In the rows, 128 means zero.
X: rows in several groups, each row roughly a mix of its group's directions (some rows in no group):
X (135 x 10):
[[108 149 165 188 152 142 141 138 117 134]
 [125 117 151 160 103 138 116 152  67 140]
 [109 104 154 116  75 157 112 132 151  98]
 [ 92 100 140 155 188 140 123 140 142 121]
 [129 180 115 134 154  98 114 152  86 134]
 [ 86  83 159 119  88 139 139 130 134 147]
 [109 156 119 122 131  86  75  93 125 130]
 [117 156 138 139 113 139 155 140 186 163]
 [204 138 148 137 134 123 143 148 126 118]
 [ 77 124  98  80 123 133 110 114 123 154]
 [ 95  97 145 147  97 121 121 166 171 119]
 [149 129 146 155 143 129  88  70 113 116]
 [133 167 116 120 190  94 130 125 127 143]
 [130 120  91 146 158  94 139 138  76 110]
 [153 153 159 140  78 115 158 155 109 132]
 [138 107 102 157 182 148 120 147 156 149]
 [152 144  96  80 119  84 141 117 118 106]
 [157 136 140 164 100 118 148 122  81 162]
 [122 156 133 141 118  82 162  90 133 163]
 [130 131  94 132  94 115 146 121  71  97]
 [142 102 151 175  88  95 107 140 129 114]
 [118 134  90 175 137 147 124 119  84 157]
 [124 142  91  75  96 149 130 158 112 127]
 [117 141  85 120 138 154 121 170 104  87]
 [110  99 111 150 177 153 145 111 147  94]
 [115 139  92 132 132 127 191 115 117  93]
 [111  94 119 147 104 131 125 142 111  64]
 [145 122 113  65 101 104  98 108 128 123]
 [106 122 144 140 101 119 125  99  90 183]
 [145 140 110 150 150 150 144 186 160 117]
 [ 98 140 126  78 121 131 108 127 150  77]
 [102 131 114 167 162 115 165 156 151 154]
 [169  83 116 174 134 118 117 153 144 134]
 [165  93 131 144 110 154 154  87 107 150]
 [ 93  92 136 138 106 126 131 174 169 120]
 [140 126 161  98 135 125 123 167 185 120]
 [106 144  96 129 158  95  95 128  86 149]
 [151 129 124 112 166 123 195 122 144 130]
 [114 126  90 116 117  91 148 158 176 113]
 [ 76 148 128 112 133 135 182 111 143 117]
 [136 130  67 140 141 118  95 166 131 145]
 [171 141 171 159 135 124 158 148 110 151]
 [126 168 138  83 117 138  91  99 102 114]
 [158 148 128 116 188 121 107 112 127 163]
 [128 109 119 155  86 132 137 143 137  67]
 [108 122  61 127 111 135 118 112 139 164]
 [ 85 149  81 122 132 140 159 123 122  91]
 [143 115  72 155 159 119 104 109 106 109]
 [103 126 176 143 146 120 138  75 151 138]
 [ 95  85 131 116 103 143 128 158 172 113]
 [150 159 137 115 166 115 130  77  95 116]
 [124 130  94 161 164 158 125 172 152 136]
 [117 175 133 111 183 124 116 116 125 162]
 [129 131 126 145 119 132  96  90  71 158]
 [126 111 146  93 113  92 160  87 134  96]
 [ 91 152 136 149 108 167 103 144 113 168]
 [142 132 168 124  94 119  81 118  97 154]
 [124 127 140 132  87 124  71 148 135  90]
 [104 176 128  99 130 160 107 129  93 156]
 [111 103 123 188 167 145 141 125 148 118]
 [ 72 152 157 122 133 132 169 126 139 103]
 [ 93 102 138 165  86 108 130 120 118 164]
 [129 109 117 135 152 119 161  75  99 162]
 [ 94 142 184 123 140 175 140 118 124 132]
 [ 88  91 139 125 134 155 184 125 124 128]
 [138 151 130  96 113 183 133 160 100 147]
 [100 140 124 128 120 175  73 144 106 138]
 [152 144  66 147 127  91 141 144 114 128]
 [178 111 112 160 131 124  82 151 112 140]
 [122 131 107 144 119 115 145  98 163  68]
 [147 159 182  98 131 103 102 144 146 128]
 [144 126 121 182 133  82 159 119 142 151]
 [102 156 104 134 106  98 156 174 150 141]
 [190 153 122 151 113 128 119 158 136 102]
 [108 118 159 149 129 170 143 120 181 143]
 [165 114 132 166 153 143 162 102 141 163]
 [119 138 134  87 132 186 148 139 106 155]
 [115  94 130 174 130  69 115 126 126 124]
 [152 108 150 121 157 118 147  94 119 183]
 [131  74 137 146 152 146 110 114 105  86]
 [ 79 169 116  96 142 117 114 129  93 132]
 [132 138 103  96 120 157 174 166 156 117]
 [ 90 173  94 157 137 103 146 137 111 112]
 [124 133 127 108 119 125  81 137  63 132]
 [148  86 140 162  98 152 142 128 158  97]
 [112 166 126  91 155 164 111 163 146 137]
 [136 116 157 174 173 150 162 112 133 134]
 [140 135 105 170 160 155 139 164 129 165]
 [139 124  69 128 157 142 157 149 117  96]
 [ 82  95 159 101 147 152 101 125 123 149]
 [127 138 130  94  87 153 101 178 110 131]
 [128 138 170 141  78 120 110 154 116 165]
 [117 162 110 125 171  87  99 119 103 147]
 [112 167 135 144  94 144 144 140 182 112]
 [149 118 150 111 178 123 107 127 149 176]
 [125 160 117  85 149  92  91 141 101 126]
 [142 110  92 110 120  98 143  81 153 157]
 [112 153 129 139 104 153  69 158 111 142]
 [113 153  77 118 117 163 111 154  96 138]
 [100 148  70 129 156 140 132 132 110  92]
 [120 114 101 141 170 131 180 109 127 160]
 [148 136 114 114 195 116 134 107 156 145]
 [ 82 153 143  80 106 142  98 124 116 126]
 [132 174 117 129 178  90 126 145 107 142]
 [139 122 157 179  91  99 112 133 117 101]
 [100 111  96 139 120 123 173 129 149  81]
 [179 159 150 120 139 159 158 151 148 121]
 [147 182 108 123 170  99 129 121 114 150]
 [102 161 100  93  93 109 107 154 113 109]
 [128 166  98 110 181  92 126 134 134 143]
 [110 115 130 111 139 119 136  67  95 163]
 [157 123 113 125 119 168  86 168  99 138]
 [143 110 160 108 153 132  77 135 158 159]
 [137 110 145 155 136  86 166 163 162 126]
 [128  79 121 132 146 102 110  92 170 141]
 [104 143 104  86 147 155 102 109  97 157]
 [151  79 155 148 124 113 156 132 170 140]
 [123 130 109 147 107 114 161  83  78 120]
 [134 117 159 145 161 112 175 114 171 117]
 [115 125 106  80 143 170 110 106 117 162]
 [139 167  91 117 153  88  87 126 127 134]
 [120 158 120 118 123 137 102  67 135  91]
 [160 156 143  83 115 119 109 122 146 174]
 [106 136 170 108 131 157  91 125 173 118]
 [144 157 137 127 141 162 165 170  91 131]
 [ 80 139 107 167 137 137 177 133 121 135]
 [122 122 144  98 108 121  66 119 138  91]
 [145 150 112 175 102 141 125 177 118 107]
 [ 97 126 136 175 177 141 126 102 132 104]
 [156  91 142 134 114 168 120 157 100 162]
 [157 146 114 170 133 122 135 129 146  69]
 [ 61 145 115 130 121 117 131 166 130 105]
 [ 88 127 131  93  96 108 114 175 145 142]
 [127  97 111 179 168 165 129 120 138 134]
 [112 138 151 121  97 145 103 142 174  83]]

which group is each row in? (one row of each group first):
[128  82 130  98 144 171 148 102 158 129]	G
[171 139 139 112 152 129 172 158 159 110]	H
[140 106  89 117 150 119  94  83 161 125]	D
[166 125 122 172 158 137 166 106 141 152]	E

[114 139 146  88 158 144 160 151 130 174]	D
[144 109 112 160  92 110 155 165 162 111]	E
[137 142 153 159 162 136 174 103 126  91]	D
[131 145  96 151 176  87 146 155 120 136]	E
[ 88 101 150 100 128 145 127 132 128 185]	E
[132 103 120 104 172 169 128 109 114 169]	D
[113 115  94 159 148 132 144  86  92 157]	H
[140 108 100 115 141 197 114 134 115 145]	G
[158 127 164 122 147  92 101 121 116  81]	G
[119 126 150 146  96 151 157 178 139 161]	G
[152 134 158 149 100  92 110 119 175 107]	D
[127 140  94 155 132  86 158 174 144 132]	E
